(in the rows, 128 means zero)
One turn moves each row of this set onto another row. After a few examples, where does it send each row asked below?
peko: [149 136 127 152 112 122 107 126 147 109 123 113 136 136 128 123 175 148
 134 143 158]
gezi: [149 141 125 146 118 111 107 132 136 116 114 142 113 133 125 128 159 133
 150 133 155]
tigub: [116 143 121 155 106  93  99 125 131 109 146 115 157 160 131 107  90 120
 144 141 165]
vade: [156 140 126 137 108 117 111 123 143 119 112 135 116 132 133 135 154 140
 146 135 164]
Pas: [129 134 127 158 106 129 108 127 122 129 186 133 151 146 122 103 115 151
 134 143 174]
novi: [153 132 101 151 125 125 103 159 135 101 147 130 117 155 124 110 113 137
 156 146 135]
rigep: [131 134 128 174 112 123 110 133 126 115 176 128 161 152 114 102 144 150
 135 139 145]
Kasog: [130 135 124 158 115 119 106 133 119 125 186 140 158 142 120  99 119 144
 143 139 169]
lilid: [134 149 128 166 108  80 103 121 139 111 156 118 150 145 122 108  97 114
 143 145 165]
kar: [169 130 100 132 107 129  96 145 133  97 144 139 132 141 127 112 113 130
 166 146 150]
peg: [130 135 126 147 105 108 110 133 125 117 114  87 115 148 125 117  93 140
 142 139 149]
Gavuv: [139 135 121 155 117 105 106 138 127 128 177 101 136 142 117 105  88 127
 146 141 165]
biko: [134 144 127 153  87 100 100 108 139 113 151 114 151 148 129 113  89 121
 139 149 178]
mubup: [149 134 133 153  98 119 122 118 128 124  98 114 117 139 126 116 146 138
 131 142 149]
sivad: [143 136 123 129 103  99 110 128 125 112 110  94 137 137 133 117  94 133
 155 135 156]
fen: [146 134 126 152 104 132 101 122 142 107 122 115 132 136 123 121 174 147
 134 144 161]
keva: [140 137 124 146 107 128 102 128 133 118 111 138 104 141 123 129 155 139
 144 137 158]
bazo: [156 137 134 154 108 105 126 122 130 122 101 118 123 132 126 115 150 132
 137 139 146]
tupo: [143 134 129 148 113 107 123 129 124 119  93 118 131 141 131 112 148 133
 141 135 143]
mig: [138 139 124 145 118 120 114 133 140 121 110 128 109 147 134 133 152 147
 140 134 155]
Tatos: [144 132 125 152 103 121 108 125 127 110 171 134 182 143 123 104 142 145
 147 136 156]
sese: [138 133 118 146 118 102 102 139 122 124 172 106 148 140 120 102  87 123
 155 137 166]
bodag: [172 136 105 140 121 117 117 150 150 105 148 119 127 149 142 122 109 146
 151 148 146]
kap: [157 128 102 135  98 147 101 142 138 104 142 123 118 157 132 119 105 146
 148 152 152]
banez: [162 139 128 136  95  94 108 119 128 112 120 104 130 119 121 116 100 122
 158 139 160]
renit: [120 142 124 164  91 102  89 117 127 109 151 124 143 150 113 103  94 112
 144 147 169]
bapen: [141 135 124 154 120 120 105 133 142 106 120 114 137 140 127 119 176 146
 137 140 153]
Nima: [177 134 110 152 103 130 106 140 146 107 156 127 106 141 121 119 113 138
 147 156 150]
puzil: [131 135 126 158  99 109  98 131 116 114 119 101 105 139 105 108 100 126
 148 142 146]
Kekoz: [142 133 122 147 105 113 106 130 129 130 175  98 138 142 122 109  84 131
 143 144 173]
gafi: [153 140 129 157 103  91 103 128 122 112 126 109 114 121 104 109 106 117
 156 140 149]
Sabaf: [140 137 129 157 111 117 114 127 128 129 189 133 157 139 125 105 117 149
 137 142 174]
Domu: [128 135 125 156 119 118 114 134 125 129 185 131 159 149 129 104 115 152
 137 140 169]
Kazu: [149 135 131 167  93 129 108 118 131 116 180 131 161 140 113 107 144 147
 135 144 158]
fam: [141 131 121 145  99 118  97 129 121 127 173 107 139 138 114 104  86 124
 150 143 174]
bof: [142 134 129 157 105 123 121 125 137 117 173 117 174 152 133 113 137 160
 132 139 156]
sev: [140 137 121 130 113 121 108 130 135 117 104 135 124 143 138 131 152 142
 149 131 159]
Renef: [131 133 123 147 107 126 107 127 121 126 182 136 165 144 128 102 115 148
 142 140 175]
Semup: [142 132 128 149 103 116 112 125 117 117  94 127 126 137 120 108 149 127
 144 137 145]
Bekel: [126 129 125 158  96 141 106 125 124 115 168 124 167 159 123 106 136 156
 133 140 155]
vod: [141 132 122 144 106 133  98 125 137 105 117 118 141 139 126 119 173 145
 139 141 160]
fove: [150 132 130 141  93 121 117 115 124 119  94 121 129 135 127 114 145 132
 140 140 154]
Tanel: [130 130 116 144 108 116  96 137 117 124 168 107 144 145 118 102  86 124
 153 139 168]
nipa: [123 146 129 171  99  97 105 118 141 116 155 107 136 157 123 112  91 126
 130 150 166]
rig: [141 133 121 149 115 123  99 131 137 103 119 121 142 136 123 116 177 141
 143 139 155]

lilid -> tigub
peko -> bapen
Where do these go?
tupo -> Semup
kap -> Nima
fam -> Kekoz
Kazu -> bof
Kasog -> Renef
puzil -> banez
mig -> gezi

One turn moves each row of this set onto another row. After a few examples, where does it send each row asked below?
kese: [158 140 120 120 123 131 128 100 163 132 149 155 101 119 118 111]
ropeb: [153 140 113 118 143  94 137  97 132 126 117 134  67  93 115 102]
des: [151 140 115 117 144  93 140  99 134 124 117 132  68  93 114 101]
Komer: [153 144 132 106 140 130 115 109 168 137 156 152  92 110 117 102]
gofos: [154 164 136 114 153 135 122 117  97 127 120 143  88 117 126 133]
mufiv: [163 153 144 107 155 145 125 135 109 129 124 131  83 114 113 127]
ded: [158 140 125 115 167 105 146 114 128 124 119 121  88  85 106 112]
ketis: [188 160 124 125 160 104 109 112 155 143 111 154  90 117 122  89]
lunel: [169 133 114 130 150 108 141 108 115 134 122 127  83  87 109 122]
pak: [163 151 135 117 144 146 139 128 108 119 119 130  95 122 112 132]
Lafo: [147 152 139 121 144 110 108 108 155 133 149 152 105 120 150 110]
mesog: [186 161 120 132 150 106 131 106 160 126 106 151 106 127 119  94]
Benaf: [184 165 132 138 144 119 120 117 138 127 101 144 107 104 113  81]
budu: [147 168 139 109 156 133 133 118 104 118 118 138  96 120 123 129]
Bif: [153 149 136 122 143 113 125 115 173 119 148 149  90 132 141 109]
luri: [163 167 139 140 152 145 134 124 119 142 119 136  66 118 120 126]
Nobe: [163 144 128 132 134 115 114 112 163 130 150 155  82 128 144 115]
tak: [150 172 144 130 158 144 150 125 131 125 113 128  78 123 115 120]
Taz: [150 150 132 130 133 113 116 103 152 128 145 153 110 126 151 116]
dimoz: [184 165 133 137 147 118 116 119 140 130 103 143 105 102 114  80]

ropeb -> Benaf
Bif -> mufiv
budu -> Lafo
Where do these go?
tak -> Komer
mesog -> ded

One turn moves each row of this set onto another row. After a few examples, where does it send each row asked below?
Zov: [114 146 142 133 131 123 139 127 114 128  98 138 140]
guk: [ 91 131 135 154 116 139  95 167 108 137 115 143 149]
Vem: [101 116 133 156 132 137 109 116  95 145 125 135 138]
Fovik: [110 134 154 139 119 125 115 131 138 136 123 128 165]
geku: [103 135 130 161 126 120 102 164  99 126 123 154 145]
buf: [134 106 126 137 121 124 109 144 114 133  97 181 142]
koti: [111  97  97 141 105 128 114 142 132 117 110 139 165]
bezo: [121 137 132 134 135 123 141 128 124 120  92 146 134]
nepu: [116 127 131 130 132 134 138 130 136 120  84 144 133]
vodar: [109 120 148 134 117 138 112 134 156 131 112 130 161]
lol: [ 92 115 125 150 118 148  94 169 127 129 103 149 143]
sekug: [132  86 127 157 127 123 137 156 120 124 104 140 133]
lun: [108  95 147 149 111 139 127 158 112 146 103 119 144]
lurov: [113  98 112 158 141 139 113 117 117 126 113 153 127]
rono: [112 111 143 130 105 142  99 148 111 153  96 162 154]
Felud: [105 131 138 125 125 143 132 133 134 130  84 135 138]
kekaz: [131 123 135 145 133 113 123 129 149 115 121 147 153]
zugup: [115 123 116 162 133 120 106 163 113 114 116 165 138]
ped: [ 93 105 131 150 125 153 104 120 109 146 115 133 139]
mes: [101 105 108 138  98 134 110 144 124 128 112 129 170]
teruz: [114 119 107 146 107 110 118 137 105 122 128 136 170]
vonu: [102 117 115 141  99 123 112 141 109 131 123 125 173]
verup: [119 107  96 147 111 113 119 139 119 114 119 143 163]
nuge: [115 109 149 156 117 123 133 155  97 144 115 122 145]
Gebef: [100  93 120 151 131 155 106 120 123 137 108 142 131]
gariz: [103 142 147 128 124 136 134 131 122 134  91 131 142]
lita: [121 100 131 131 113 140 102 147 122 140  89 174 146]
Linos: [118  81 132 151 117 140 130 158 128 134  96 129 137]
nef: [125 137 147 145 128 111 122 128 133 126 129 137 160]
muk: [132 103 136 161 128 112 138 152 100 130 116 134 138]
gigis: [121 113 135 138 128 130 118 132 162 120 110 142 154]
Duk: [117 125 147 135 109 127 103 145  95 151 106 165 154]
bilok: [114 112 120 161 141 129 114 116 100 132 125 147 131]
ritor: [131 121 135 140 119 116 109 142  96 140 109 177 149]
Segag: [107 110 113 157 127 137 100 168 131 116 103 163 136]

Fovik -> vodar
Segag -> zugup
lurov -> bilok
Where do these go?
lun -> Linos
Zov -> gariz
ritor -> Duk
koti -> verup

One turn moves each row of this set onto another row. After a few examples, where does it send each row asked below?
Movi: [138 146 122 129 151 150  76 137 111 115 127 139 130 128 104 127 139 135
 108 148 123 145 144  99 135 102]
bok: [103 139 127 135 134 136 129 136 163 116 133 123 143 144  95 116 133 121
 118 131 142 155 129  94 156 124]
gubu: [132 141 112 144 137 135  86 135 151 127 115 133 137 143 104 121 128 117
 108 130 104 139 121  99 155 129]
tolo: [131 138 128 121 147 118 134 144 104  98 139 158 138 141 148 115 141 118
 118 144 148 121 130 108 155 123]
rilin: [146 129 115 136 121 155  91 142 113 133 108 121 131 139 136 127 136 148
 106 135 117 144 124 112 129 136]
nin: [163 149 125 152 135 147 112 154 144 115 113 100 115 132 138 130 126 137
 110 144 146 126 141 107 132 126]
Muki: [116 151 173 136 143 137 117 128 121 138 135 125 139 123 125 133 131 108
 143 116 129 140 138  92 121 129]
Guzo: [113 148 137 129 137 147 120 155  95 111 103  95 135 136 109 126 142 141
 149 150 126 142 124  97 133 119]
zagum: [110 141 143 134 140 135 122 140 112 104 115 125 138 143  77 112 142 127
 146 135 119 162 137 101 149 123]
moz: [157 152 139 127 132 125 131 136 120 110 151 143 151 161 140 120 127 104
 116 124 141 145 138  94 168 129]
beni: [111 149 150 142 147 135 134 135 108 147 112 123 144 138 116 126 139 127
 138 132 135 101 117 112 156 120]
tufal: [153 154 125 138 156 125 115 132  86 105 140 152 131 152 129 131 122 113
 137 131 136 138 148 112 151 110]
dap: [140 127 127 140 158 128 114 148 130  95 116 141 116 118 107 125 122 133
 103 151 148 132 151 111 130 129]
zak: [131 143 138 148 136 125 108 122 135 114 148 136 143 142 147 117 111  93
 136 113 118 133 140 107 148 132]
tiro: [118 151 148 131 111 145 117 143 129 127 108  95 146 141 107 109 140 116
 145 128 121 160 122 105 139 131]
fab: [129 150 133 122 111 155 129 158 133 133 108 110 124 161 133 122 140 139
 124 150 149 147 120 107 135 143]
tob: [155 137 138 141 131 139 112 139 153 121 117 123 139 138 103 113 113 116
  90 133 151 144 145 117 156 129]
zolut: [138 148 135 138 132 134 128 142 128 104 154 124 137 141 175 122 138 122
 129 132 135 119 133  92 146 127]
lased: [129 153 129 115 146 140 121 147 113 103 139 122 138 135  97 138 137 148
 130 165 147 147 151  88 126 126]
dori: [133 139 126 137 132 136 117 136  96 125 123 128 140 143 166 116 124 119
 129 133 138 109 122 131 148 122]
Mumum: [147 156 143 146 143 129 142 134  98 137 120 140 129 150 106 138 147 130
 149 112 133 150 134 108 140 130]

bok -> fab
zagum -> tiro
dori -> tufal
Where do these go?
Movi -> gubu
Muki -> beni
dap -> tob
tolo -> moz

One turn moves each row of this set onto another row. After a few examples, where does it send each row asked below?
mifo: [115 122 116 118 113 130 110 108 126 132 122 162 129]
Dekat: [108 132 147 134 126 137 159 130 133 130 130 126 112]
Vog: [137 153 141 138 139 128 115 149 136 155 134 126 127]
zok: [144 112 126 141 123 122 123 105 109 124 111 131 142]
rofa: [129 136 134 114 145 128 126 142 142 111 134 114 154]
bipup: [120 144 131 106 135 132 150 126 157 135 132 132 147]
Matog: [130 141 118 113 157 119 130 131 148 109 140 121 141]
nuz: [136 156 130 137 143 124 123 138 143 159 137 134 117]
tinul: [140 116 122 137 119 123 137  94 119 138 112 142 136]
zomif: [118 123 110 121 122 125 105 106 125 124 126 160 123]
fupa: [117 128 143 141 141 128 137 141 121 107 134 111 114]
Gukab: [120 118 121 122 116 129  96 119 118 120 122 151 136]
fod: [140 153 135 140 146 123 111 148 135 149 137 125 123]
zata: [116 118 124 120 109 133 104 116 121 130 119 157 136]
seg: [112 127 154 137 127 137 146 142 124 120 128 115 120]
zete: [110 136 134 135 139 128 158 123 136 124 136 129 101]
vup: [121 119 112 124 124 124  96 113 119 117 125 153 128]
Kes: [124 145 117 109 151 123 145 120 157 124 139 131 137]
rosem: [143 117 115 139 128 117 133  92 117 129 116 142 131]
sur: [141 112 129 138 116 125 130 103 113 134 109 137 142]
Pumol: [139 155 128 140 149 121 116 141 139 152 140 130 117]
Puga: [115 132 131 140 148 123 144 129 130 109 138 120 102]
minaz: [135 154 138 137 137 128 121 143 140 162 134 132 123]
Vumuk: [146 114 116 142 130 116 124  99 112 121 116 135 135]
zabin: [123 138 141 109 132 136 139 140 147 127 129 120 158]

zata -> mifo
Kes -> Matog
Dekat -> zete
Where do these go?
tinul -> rosem
Vog -> minaz

